In the rows, zero is written as 128.
A single turn carries every row of the set below to another of its rows. Some are shown first; where does it send the rows asked next?
K684: [120  87 149 105 134 135 144  99 137 163 107 157 128 145 164 134 121 124
 116 146 122 126 127 153  98 125 146 136 135 147 122 105 150 163 127  79
 122 157 131 150 129 125 171 114 123 136 101 164 143 123 133 135 147 202
 114 110  82 133 121 166 100  78]
K340: [127 120 135 114 138 113 125 106 136 149  87 155 117 160 143 135 131  96
 121 139 115 113 122 130 104 113 140 125 132 134 111  90 146 177 131 100
 134 156 134 142 143 130 141 117 126 132 135 168 169 142 163 134 113 214
  96 108 124 132 122 184 103 109]
K613: [108 149 162  99 119 132 150 112 145 171 108 145 133 177 143  84 130 112
 143 166  86  92 109 160 146  77 112 156 119  92 122 123 154 148 123 130
  93 132 151 152 152 148 102 100 131 105 140 133 144 147 117 147 151 119
 133 125 121 159  97 134 128 112]
K516: [118  97 120 140 132 138 113 105 119 147 107 160 150  72 143 126 118  94
 133 153  98 120 142 127  96 139 132 137 110 127 120 109 126  87 138 105
 122 133 158 180 161 135 128 142 134 116 133 128  92 154 129 156 112  97
  96 148 161 153 139 149 120 142]
K457: [107 136 123 104 105  67 130 123 142 142 113 140 142 128 143 139 132 106
  92  92 134 105 132 116 126 141 156 158 121 135 137 115 164 132 108 141
 182 124 165 153 167 107 118 120  74 118 115 107 140 152 150 123 149 114
 140 156 131 140 108 151 126 108]
K861: [129 121 117 121  98 142 118 104 130 163 145 146 133 161 102 124 116 137
 104 150 111 106 140 138  85 124 120 129 138 128 132 139 124 114 141 107
 121 155 122 175 132 150 154 133 159 116 119  66 128 140 119 149  96 175
 153  90 127 117 102 107 129 147]
K611: [126 109 140 116 119 139 146 146 134 155  89 153 150 192 122  95 127 125
 123 161 104 101 136 146 100  90 125 112 123 110 122 120 134 135 127 119
 119  96 148 153 133 120  98  92 128  78 119 130 113 165 111 112 176 133
 108 118 129 123 108 135 134 122]
K751: [125 111 147 144 100  93 118 120 119 154 116 170 122 122 170 146 136 120
 104 103 136 129 113 166 133 149 136 173  97 145 161 117 163 130  93 133
 156 142 153 142 152 121 123 143 140 131 102 121 134 185 131 138 137 103
 136 131 120 143 116 112 115 120]
K825: [110 132 145 116 105 102 161 144 138 142 137 137 177 106 124  88 126 102
 120  86 115 112 133 138 147 136 139 134 148 156 120  76 141 116 108 120
 139 122 154 159 141 118 124 156  81 156 129 123 119 138 127 129 146 104
 143 138 131 112 114 149 111 121]
K656: [132 127 141 141 138  88  84 109 113 143  92 147 155  89 186 145 153 100
 123 152  97 124 118 159 131 131 152 152 116 134 133 128 122 104 127 110
 144 156 164 186 166 145 130 144 146 126 130 120  97 159 125 161 133 112
 143 147 117 169 103 125 144  92]
K161: [130 113 125 102 138  76 120 119 148 140 200 188 120  91 125 130 118 137
 112 112 118 120 119 134 106 154 133 138 112 139 124 115 137 162 122 100
 139 136 146 112 160 129 112 115 114 138 135 142 106 143 136 125 142 115
 126 132 144 155 111 172 142 115]
K336: [140 123 133 119 132 137 117 127 123 142 128 138 166  92 145 124 137  57
 129 137 117  90 123 130 135 120 134 134 128 133 118 103 110  72 138  98
 140 122 132 203 155 135 111 135 116 149 136 103 110 132 105 125 150  88
 111 148 130 136 101 157 136 108]
K783: [115  94 122  93 164  96 109  86 142 140 142 151 140  77 133 141 131 113
 106 156 113 110 139 120 101 139 146 147  97 106 128 117 117  96 137  99
 124 130 147 163 180 139 111 119 118 120 143 138 104 116 114 127 154  98
 139 146 136 192 100 144 123  89]
K973: [147 129 148 102 144 115 139 121 118 162 102 146 118 157 150 141 129  81
 114 128 128 111 133 160 117 112 128 111 141 158  98  79 138 157 130 108
 106 173 127 160 132 121 135 118 131 152 132 164 194 138 151 112 105 173
 122 113 110 140 122 126 116  85]
K438: [128 125 122  93 135 157 105 105 142 146 157 132 157 157 101 128 141 116
 111 129 143 103 107 143  91 134 141 106 144  87 118 142 118 106 133 101
 135 162 110 157 107 140 149 145 102 126 143 112 126 139 135 105 122 151
 170  74 157 158 125 131 130 103]
K735: [145  94 160 148 126  80 113 104 137 115 128 149 140  91 151 118 157  95
 135 149  90 111 123 122 124 120 141 126 115 141 129 103 132  93 121 103
 134 126 141 156 181 161 105 112 147 136 147  82  96 119  90 158 141 113
 133 115 122 168  99 125 117 123]
K514: [ 95 122 118 109 122 134 134  77 129 160 153 116 146 170  94 115 108 110
 107 161 132 135 135 143  74 106 152 129 133 123 126 125 132 120 127 114
 138 136 134 181 132 131 152 137 125 112 117  79 127 135 159 111  73 172
 139 131 129 130  94 124 123 134]
K328: [135 108 127  78 117 129 153 125 147 154 113 136 102 122 124 158 143  85
 103 127 108 122 138 135 109 131  98 114 155 138 100  98 189 136 129  94
 137 177 130 146 128 138 140 108 122 127 103 136 166  97 130 113 147 173
 143 103  87 134 126 143 132  83]
K335: [177 130 149 128 138 129 148 131 115 161 102 134 138 164 150 134 130 129
 145 155 104 147 105 143 109 113  70 121 119 109 118 151 157 138 126 133
 124 116 184 125 120 147 129 122 120 106 131 109 106 122 135 155 143 120
 120 102 113 133 125 135 164 101]
K175: [132 102 156 107 122 139 162  99 147 145 107 151 130 140 119 135 146 109
 110 129 111 149 146 116  98 136 123 143 155 140 110  92 180 125 115 102
 110 158 136 162 142 143 158 108 119 128 109 147 145 102 140 152 146 197
 113  78 108 126 146 156 111  88]
K737: [135 157 156 107 119 146 113 107 143 133 126 119 164 161 131 120 136 107
 135 137 115 112 106 176  99 111 145 139 121 102 140 125 124 106 114 111
 141 169 103 163  93 140 156 168 117 133 133  89 133 137 122 118  86 166
 164 103 143 159 118 154 125 110]
K466: [136 120 139 107 143 131 128 134 103 151 120 149 140 190 125 143 140 148
 133 157 118 139 109 139 132  97 126 133 129 119 123 179 146 141 119 110
 128 123 158 164 146 131 110 113 100  97 138 128 126 138 126 129 202 127
 104  99 131 141 110 133 142  74]
K99: [143 123 151 134 128  80 132 123 167 138 155 157 150 102 138  97 124 131
 134 102 128 103  96 155 128 144 150 160 141 158 141  95 125 133 102 108
 126 137 157 117 176 148 123 129 113 146 140 107 122 126 101 163 150 122
 145 112  92 130 112 159 139 126]
K668: [124 125 127 120 154  88 106 119 117 119 115 140 160 100 150 148 164  84
  85 165 123 122 126  93  96 124 154 135 107 129 114 119 109 110 112 120
 160 110 162 170 172 138 107 122  93 127 137 117 104 141 151 125 124  99
 112 147 125 145  91 123 126 115]
K10: [133 111 151 115 132 131 130 113 138 139  94 141  96 157 122 155 158  77
 100 126 130 107 108 137 108 130 130 114 140 155  88  91 161 144 105 112
 124 181 132 135 145 136 135 102 113 132 124 127 197 115 127 125 114 156
 116  98  90 137 146 130 126 113]
K125: [136 145 152  98 145 162 136 115 132 137 103 113 131 155  96 130 113 111
 123 154  91 143  82 172 113 117 103 122 125 117 101 118 137 152 120 123
 100 135 175 136 136 127 127 147 123  85 118 129 115 121 126 128 153 103
 130 142 136 149 128 162 174  95]
K558: [133 109 114 141 129 115 112 114 125 171 161 178 134 123 116 133 114 116
 116  89 130 139 143 155 120 161 121 160 115 142 131  87 143 111 129 142
 124 131 164 158 149 108 111 136 154 142 118 143 122 178 138 136 136 112
 112 122 156 148 138 166 145 129]
K139: [124 143 131  95 138 118 153 108 129 141 127 123 135 158 128 108 114 127
 149 180  97 133  98 156  88  75 133 120 143 137 108 108 157 162 108 142
  97 137 177 128 151 135 106  97 104  87 121 115 135 130 131 129 137 103
 128 135 128 191 127 124 127 111]
K132: [137 118 138 106 126 104 125 107 128 149 153  97 125 156 120 132 123 130
 115 146 125 122 123 133  93 122 143 106 115 129 119 147 114 139 123 112
 129 145 136 160 145 133 148 135 113 118 139  53 136 119 147 138  76 178
 166  81 123 143  86 117 139 122]
K984: [106 135 139  98 115 128 110  90 139 151 148 155 139 170 133 115 165 125
 108 143 125 120 114 146  83 111 147 145 120  95 156 139 130 128 119 126
 147 186 105 180 114 157 151 121 117 109 126 113 113 141 133 120 110 167
 184  91 139 174 114 130 125  92]

K175 -> K684
K613 -> K139
K558 -> K751
Where do these go?
K514 -> K737
K516 -> K656

